In the data rows, 128 means zero.
How far apart are the two rows of each pair, measured in a hidden way? 0 means very close, and 30 very far. Two or three weighted sums of its numbers give each row a place; it is the straight-line distance between the places.
[143 117 144 143 138 164 128 96 136 131]
[105 119 94 128 131 89 92 150 127 105] ~ 8
[95 162 136 102 109 145 156 110 106 130]
[182 135 168 139 112 129 118 134 126 143] ~ 26
[108 110 151 108 117 166 149 96 140 121]
[88 129 101 122 99 105 97 135 130 105] ~ 3
[149 111 143 142 116 118 118 161 138 142]
[116 129 99 139 124 114 101 141 133 99] ~ 9
[157 150 122 143 137 118 116 146 128 139]
[117 108 119 136 135 125 116 143 152 106] ~ 12
[161 145 179 118 114 167 156 105 111 153]
[124 115 126 130 145 137 137 141 127 117] ~ 7
[139 133 110 147 144 109 124 146 112 147]
[135 120 134 124 129 118 138 132 127 121] ~ 7
[114 98 146 137 145 163 131 134 124 119]
[109 138 126 117 135 112 98 136 131 116] ~ 12
[111 128 130 127 148 135 132 133 124 118]
[121 124 94 131 122 103 117 157 121 126] ~ 12
[149 156 153 136 121 166 164 90 125 151]
[119 97 152 154 117 149 127 141 129 146] ~ 11
[148 134 116 136 144 124 126 129 114 145]
[208 92 154 152 120 135 138 108 119 138] ~ 6
[106 111 108 104 109 114 111 138 143 96]
[146 141 158 129 121 171 166 91 142 157] ~ 10
[149 111 144 141 122 148 137 102 125 158]
[94 130 139 105 137 141 145 118 113 155] ~ 12
[143 184 141 104 104 101 135 122 96 142]
[164 164 163 117 107 145 158 108 129 170] ~ 13
[135 90 108 140 163 134 131 128 130 130]
[164 116 116 137 123 114 99 152 135 119] ~ 9
[157 113 155 135 112 112 114 163 132 135]
[157 107 146 147 146 151 150 99 148 145] ~ 5
[128 118 164 95 131 180 166 94 140 145]
[155 142 141 110 115 132 139 118 127 137] ~ 7
[119 137 138 133 132 140 141 94 115 156]
[113 118 114 144 110 110 103 133 119 110] ~ 5
[133 119 116 138 117 97 108 150 110 121]
[97 99 95 122 124 99 98 136 158 100] ~ 11
[139 140 122 128 111 101 104 138 143 118]
[124 100 102 114 128 122 113 154 143 92] ~ 17
[189 94 182 132 136 178 166 130 147 150]
[113 85 89 138 147 98 115 167 133 104] ~ 9
[101 125 103 123 117 97 97 162 165 109]
[125 98 107 122 137 129 128 141 131 120] ~ 27
[130 115 120 129 145 122 112 143 141 105]
[107 119 82 114 130 94 113 154 141 96] ~ 11
[117 148 94 129 130 88 99 140 122 108]
[172 128 153 123 119 119 135 115 137 141] ~ 6
[107 114 96 133 126 98 105 143 156 88]
[102 149 100 113 125 104 120 130 97 116] ~ 23
[116 136 127 130 155 134 140 117 122 137]
[110 170 153 112 111 128 135 136 130 166] ~ 17
[77 127 84 129 120 106 99 141 142 95]
[100 130 97 110 124 96 100 174 165 131] ~ 11
[120 98 87 120 122 106 100 166 123 89]
[143 127 117 157 162 115 128 156 142 123] ~ 23
[105 119 136 136 128 133 139 124 97 129]
[153 135 117 147 127 100 107 159 110 117] ~ 17
[138 130 103 147 102 106 100 159 116 116]
[107 109 94 135 132 104 100 171 156 98] ~ 9
[116 99 129 147 148 158 141 136 123 145]
[95 155 100 94 112 90 104 148 146 105] ~ 13
[105 106 146 118 135 166 167 108 119 137]
[128 130 93 142 126 99 95 133 127 99] ~ 18
[159 123 126 140 103 124 117 111 119 137]
[126 155 104 134 122 105 112 137 125 122] ~ 7
[160 109 181 132 130 193 172 104 139 168]
[113 142 84 141 140 90 89 167 127 95] ~ 8
[132 177 140 121 100 155 147 63 96 167]
[91 139 70 84 131 92 106 165 123 117] ~ 20
[113 142 132 108 133 137 145 133 113 137]
[121 121 88 144 130 94 88 154 130 91] ~ 13
[96 128 141 151 145 158 160 103 125 147]
[115 110 94 129 120 98 84 177 136 101] ~ 16
[140 161 122 109 123 122 129 134 126 144]
[98 131 118 129 139 117 130 143 132 130] ~ 13
[131 133 122 128 116 110 120 131 105 110]
[153 119 150 130 114 147 135 101 138 149] ~ 11
[132 100 96 134 138 109 93 161 146 78]
[128 157 153 114 102 175 191 93 126 148] ~ 22
[146 139 152 115 152 165 163 102 136 149]
[155 121 141 158 112 177 161 103 108 113] ~ 14
[138 69 119 140 142 120 107 168 138 84]
[127 136 139 130 103 141 147 97 134 145] ~ 18
[119 189 103 118 136 94 113 132 114 132]
[112 110 117 121 145 108 108 154 163 109] ~ 13
[129 142 120 119 93 96 92 157 122 126]
[117 145 131 117 151 152 158 112 133 125] ~ 3
[127 141 134 118 142 126 140 101 157 134]
[111 151 90 108 148 86 97 138 123 95] ~ 18
[138 131 124 116 119 102 119 155 140 137]
[91 148 87 112 126 86 108 148 120 98] ~ 11
[126 121 152 104 113 178 169 109 132 143]
[115 103 90 146 118 113 88 162 138 101] ~ 12
[102 130 127 125 130 134 146 148 129 134]
[92 107 84 134 133 102 96 159 142 98] ~ 8
[77 121 111 124 165 128 122 111 137 119]
[112 148 128 129 97 94 104 148 132 115] ~ 13
[106 126 132 111 132 150 154 103 130 136]
[113 111 173 99 125 182 170 108 147 141] ~ 8
[114 86 111 127 119 107 100 149 145 111]
[165 126 121 135 123 124 128 138 139 142] ~ 11
[125 137 108 136 126 102 103 157 118 98]
[89 124 119 102 131 125 123 127 133 109] ~ 9
[139 107 120 117 121 105 91 143 149 101]
[134 130 156 125 125 150 162 107 110 151] ~ 15
[114 151 113 104 113 110 113 130 117 142]
[82 119 88 124 120 99 97 159 109 99] ~ 8
[119 130 113 144 142 134 126 142 135 137]
[91 145 159 137 126 155 155 120 112 154] ~ 19
[109 123 92 144 122 87 101 186 131 128]
[108 92 126 123 117 121 106 137 146 108] ~ 12
[66 160 110 101 137 132 141 114 125 137]
[124 112 123 147 143 142 156 83 111 139] ~ 14
[128 148 145 103 131 149 139 98 158 146]
[97 83 169 123 152 161 153 118 152 148] ~ 13
[153 118 173 137 123 171 161 92 136 144]
[142 148 104 136 135 85 94 140 128 104] ~ 15
[120 127 140 110 130 143 139 80 139 133]
[131 171 158 125 118 165 162 105 122 164] ~ 12
[177 141 167 138 126 177 176 98 134 166]
[152 130 152 118 112 129 135 144 105 155] ~ 13
[119 154 136 144 154 139 157 141 134 154]
[145 136 136 129 98 125 116 114 132 135] ~ 11
[109 115 168 118 120 183 169 91 125 146]
[163 118 138 162 132 113 103 158 123 144] ~ 24
[111 129 119 109 147 141 143 101 144 151]
[120 118 107 134 145 121 104 148 137 108] ~ 5
[104 116 105 134 113 101 96 134 138 102]
[100 137 89 120 110 99 102 137 129 114] ~ 8
[78 161 93 113 117 121 111 120 138 102]
[151 107 109 118 116 112 97 131 149 109] ~ 23
[88 124 92 106 131 92 98 145 131 93]
[116 144 150 128 134 142 161 110 114 145] ~ 9
[117 115 109 111 106 93 109 161 122 113]
[116 95 99 127 133 110 95 149 151 100] ~ 12
[176 145 175 115 112 172 167 91 148 169]
[144 104 111 154 176 130 120 126 120 119] ~ 17
[165 145 162 109 125 174 169 96 137 155]
[122 129 106 145 135 118 130 116 122 117] ~ 4
[147 121 119 146 133 117 101 146 156 99]
[132 134 142 118 134 120 124 163 135 144] ~ 11
[109 93 81 136 130 100 95 173 129 90]
[116 146 122 99 124 110 118 158 146 122] ~ 12
[122 126 112 146 132 103 99 131 108 126]
[142 98 158 116 130 155 157 113 159 156] ~ 11
[105 115 90 155 153 96 86 143 118 94]
[116 157 125 121 126 107 108 148 129 132] ~ 8
[96 152 121 113 122 103 108 132 127 103]
[61 104 84 109 122 99 98 150 135 94] ~ 14
[145 114 162 140 137 167 158 96 135 159]
[127 134 98 104 102 122 105 148 115 105] ~ 19
[109 140 110 126 146 127 140 119 114 118]
[96 117 110 149 126 118 105 140 121 74] ~ 16
[130 130 99 132 124 109 103 144 138 110]
[97 157 110 111 113 98 114 130 116 101] ~ 14
[126 115 136 132 144 120 120 121 135 112]
[155 127 116 126 133 111 116 154 144 119] ~ 13
[121 108 141 132 126 129 123 135 138 113]
[142 171 160 140 141 160 168 90 109 151] ~ 5
[147 126 128 144 108 116 91 140 122 120]
[139 132 111 135 140 98 116 155 133 115] ~ 9
[91 136 101 122 117 130 119 120 142 91]
[147 134 151 140 117 119 112 113 105 132] ~ 13
[130 106 92 134 130 106 94 148 120 87]
[85 136 120 116 149 132 130 138 162 130] ~ 26
[140 151 170 109 125 174 185 104 139 162]
[96 139 98 123 118 92 102 142 140 99] ~ 8
[207 129 173 132 139 186 170 103 138 164]
[111 150 100 124 142 106 115 158 151 118] ~ 17
[115 140 139 125 147 170 162 86 132 133]
[165 137 139 124 107 119 115 123 135 150] ~ 11
[130 143 122 126 138 127 128 126 100 121]
[130 152 139 114 127 126 130 136 118 151] ~ 9
[165 112 141 144 117 135 154 117 137 155]
[157 151 164 115 112 155 167 103 135 161] ~ 10
[111 62 99 156 151 110 93 159 151 99]
[87 119 81 117 133 99 103 160 126 113] ~ 14
[95 118 102 121 147 129 132 127 143 87]
[133 183 159 111 107 149 168 91 114 174] ~ 6
[164 88 164 139 147 178 170 106 134 154]
[158 137 150 113 106 129 140 136 132 155] ~ 6
[123 129 131 128 134 134 128 133 139 114]
[148 135 149 147 134 149 144 70 123 134] ~ 8
[128 101 113 102 112 121 125 158 146 114]
[90 108 81 128 137 96 104 145 119 94] ~ 8
[153 79 102 148 136 118 101 154 145 96]
[143 130 133 146 165 146 136 89 136 128] ~ 16
[122 125 103 137 119 117 113 127 135 108]
[144 82 93 123 131 100 96 179 133 91] ~ 22
[170 130 190 106 120 183 183 129 158 166]
[126 139 137 119 130 162 152 76 112 145] ~ 21
[145 135 130 128 125 119 133 109 117 161]
[193 136 155 141 107 139 136 135 116 154] ~ 7
[84 102 82 123 128 101 105 158 133 97]
[108 138 141 130 112 112 125 149 135 128] ~ 19
[115 158 126 113 128 125 130 125 92 146]
[82 143 107 134 119 94 100 159 122 104] ~ 23
[102 123 163 117 147 149 153 108 125 115]
[145 131 130 115 109 124 135 117 122 130] ~ 16
[122 85 103 121 112 108 105 140 136 106]
[130 115 109 150 121 129 119 135 137 106] ~ 13
[112 131 155 131 135 167 158 98 113 159]
[117 132 108 146 140 111 116 138 106 119] ~ 10
